128 stands for zero in the data rows.
Some points, each followed by its number:
[ 87  55 106  35  76 155  93 100 128  53 164  97 177 119  76 130 146] 0
[168 118 122 108 123 131 152 154 123 127 101  83  76 124 113 132 140] 1
[142  68 151 159  77  98  79 200 125 119  47  81  96  52 164  64 142] 2
[147  95 146 129 127  83 123 153 124 140 120 109 148 117 127 115 130] 3
[128 131  81 110 139  84 131  90  94 162 210 140 155 162  91 111 141] 4
[136 112 115  95 170 117 136 114  71 137 179 141 139 196 133 156 100] 5
[ 64 104 112  66 121 132 157 150 151  56 149 167 128 149 129 151 137] 6
[ 34 154 118  94 125 145 146 123 208  99 151 148 170 138 104 157 174] 7
[ 97 100 161 141 139  98 116 169 121 121 108 141 111 125 180 110 161] 8
[ 79 116 142 111  92 144 153 146 157 111 106 116  99 121 148 116 159] 9
[131 116 173 132 111 152 121 172  89 113  86  72  96  85 162  84 122] 10
[ 71 158 101 140 205 183 146 138  94 124  79 208 140 127 146 203 132] 11
[150 130 129 115 186 128 136  84  76 167 202 152 107 221 126 167  84] 12
[158 129 155 148  60 129 128 170 165 113  82 109 117  85 150 102 138] 13
[ 89 134 141  45 144 170 142 183 152  84 121 114  98 117 176 114 129] 14
[230  80 137 134 137 113 173 130  28 140 107 136  80 110 173  80  91] 15
[149 185  83 136 140  70 111  76 157 189 172 184 181 132  53 126 123] 16
[120 164 109 158  91 101 100  86 199 168 193 159 177 132  52 131 135] 17
[121 138 144 120  95 213 127  92 138 140 154  84 174  89 127 128 102] 18
[113 145 142 100  96 154 124 143 120 107 121  82 127 140 173 105 105] 19
[ 81  76  90 173 110 250 114  15 147 124 192  58 139 191   3 193  42] 20
[102  93 105  82  37 101 101  42 147 143 133 139 114  65  83 151 110] 21
[ 45 117 160 130 135 106 183  83 117 111 197 123 158 155 118 129  73] 22
[140 169 107 140 157 108 110  84 167 176 130 183 160 159  92 126 148] 23
[131 102 152 155 183 135 133  81 102 154 165 141 156 187  99 146 126] 24
[ 93 128 104 115 134  78 132 133 118 112 146 120 163 180 128 114 111] 25
[ 10 171 169 137 121 135  61 152 234 130  96 142 130 123 109 175 174] 26
[ 89 141 129 118 115 137  97  79 218 151 104 168 184 152  55 154 146] 27
New points follow, each followed by the numbers of its five nearest points above by angle, nearest first.
[ 52 157 150 198 133 232 145  89 123 141  45 129 148 136 202 163 117] 11 18 26 9 19
[147 143 156 146 187 111 107 109 168 178  72 139 128 124 116 144 110] 23 27 16 26 24
[110 100 158 140 141  85 113 165 106 121 125 138 116 137 180 107 146] 8 3 2 10 15
[160 149 125 115 145 169  93  93 130 155 115 162 126 135 164 106 189] 23 11 27 16 24
[ 73 121 136 157 171 107 104 127 115 106 105 160 202 187 100  98 118] 25 24 27 23 22
[101  61 170 182 141  85 143 179 113  86 102  85  94 118 193 124 130] 8 2 10 3 9
[104 132 132  97 146 151 119 142  82  57  39 209 191 131 143 105 212] 11 8 6 7 14
[157 130 126 115 122 126 124 108 102 145 119 104 133  98 153 114 113] 15 10 18 19 2
[109 120 125 120 165 174  98  81 176 163 109 160 172 139  80 167 164] 27 23 7 26 17
[107  79 116 164 120 236  92  37 145 139 177  57 119 145  28 183  62] 20 18 24 0 21
[155 192   0  82  71 113 114 123  89 195 134 175 180  32   0 153 184] 16 17 21 4 23
[122  97 154 155 111 145 132 137 166 130 108 130  91 139 134 136 151] 9 13 8 26 2
[ 89 109  82 221 169 255 140  37  72  99 146 128 227 179 149 185  11] 20 24 18 11 22
[148  87  89 132 159 156 152  53 136 129 197 149  83 255  95 172  10] 12 5 20 24 22
[ 22 164  73 173   0   0 145 201 167  58 241 116 163 123 165  85 197] 25 7 6 9 17
[ 97  86 134  90  64 120  98  52 127 120 173 128 143  49 105 118 131] 21 0 18 17 22
[ 92 171 151 101 136 146  31 198 141 126  84 147 175  37 144 148 178] 26 2 8 13 14
[242 181  92  71  99   0  91 108 148 201 118 191 157  32   3 125  85] 16 17 23 21 4
[159 103 115 108  92 173 155 145 160 127 123  80  89 129 131 153 157] 1 9 13 14 19
[193 146  81 164 191 115  72 113 137 185  84 147  87 124 114 142 161] 23 16 1 11 15
[157 109 137 104  74  83 131 108 133 102 147 136 135 144  69 136  81] 21 0 17 16 4
[125 126 144  95 166 120 124 137 146 119  94 141 107 143 135 129 131] 14 8 6 11 26
[105 137  89 114 122 114 146 197  76  48 212 165 180 113 138 113 159] 6 25 4 0 7
[115  97 144 180 158  91 114 157  93 103 137 128 153 157 148 119 141] 8 25 3 24 5
[106 147 171 160 126 119  61 157 127 156 107 134 116 154 135 134 109] 26 8 2 10 13
[100 104  91 201 158 232 132  39 121 108 155 126 234 174  69 198  25] 20 24 18 22 12
[100 134 171 153 132 102  72 171 134 140 111 146 113 144 154 121 117] 8 26 2 10 3
[150 106  75 177 161 134 140 188 140  99 117 100  82 204  78 190 137] 1 20 12 5 24
[118 109 142 122 147 127 126  75 124 141 179 149 146 158  88 127 126] 24 4 12 22 5
[103 101 127 162 185 121 137 124 113  97 146 148 124 175 121 134 132] 24 5 12 22 25
[177 120 146  84 169 137 145 175 158 121  62  91  76 203 119 159 132] 1 14 10 12 9
[ 80 128 145 141  94 195 152  69 120 127 123 134 159 161 187 129 100] 18 19 22 20 11
[ 65 154 102 125   0  21 120 181 166  27 255  95 168 117 139  85 159] 25 0 6 7 17
[153 186 152 199 172  99  43 125 193 211  96 175 132  78 107 113 175] 23 16 17 26 27
[185 221  88 157 180  67 103  89 119 204 158 207 139  74   0 147  92] 16 23 17 4 27
[167  83 122 185 107 131  27 176 142 139  33  96  59  72 114  63 137] 2 13 10 1 3
[ 42 179  73 102 126 136 144 112 179 117 177 141 164 127  83 183 169] 7 27 17 26 6
[168 154 128 135  72 126 135 147 167 130 116  70 140 100 148 128  95] 13 19 18 2 10
[173 125 157 181 102 134 155 136 158 127 119 125  83 109 146 132 154] 13 1 2 10 15
[150  93 146 176 166  97 122 127  92 126 131 142 160 155 129 130 121] 24 3 5 12 15
[140 142 156 122  71 175  92 118 202 152 131  74 213   8 101 124  70] 18 13 21 17 27
[103 155 138  11 101  97 248  93 116 141 194  86 163 141 147 170  97] 22 5 6 25 4
[145  83 197 145 158  90 219  89 120 144 226  72 120 116 190 132   0] 22 12 15 5 24
[168  92 138 142 178 128 103  59 116 172 135 154 156 136 110 155 137] 24 23 12 16 5
[168  88 134 208 133  94 146 121 111 127 143 121 132 171  84 162  95] 24 12 20 5 3
[174 156  27  70  84  91 121 126 104 171 124 193 177  43   0 156 139] 16 21 17 4 23
[ 57 111  49 118 110 178 126  60 103 175   0 242  59  73 123 223 168] 11 21 27 26 9
[131 135 120 143 210 117 117 101 125 167  58 150 120 147 147 154 133] 11 23 24 12 8
[172 131  47 195 125 133  87 131 128 135 108 129  61 134  57 149 148] 1 20 16 23 17
[129 108 179 107 216 138 124 118 137  97  56 152 101 138 145 147 111] 11 14 8 24 10
[107 112 147 143 126 122 131 170 120 123 127 113 103 131 173 105 167] 8 10 9 2 14
[125 123 143 176 130 102 126 157 118 121 123 121 101 126 168 114 174] 8 2 10 13 3
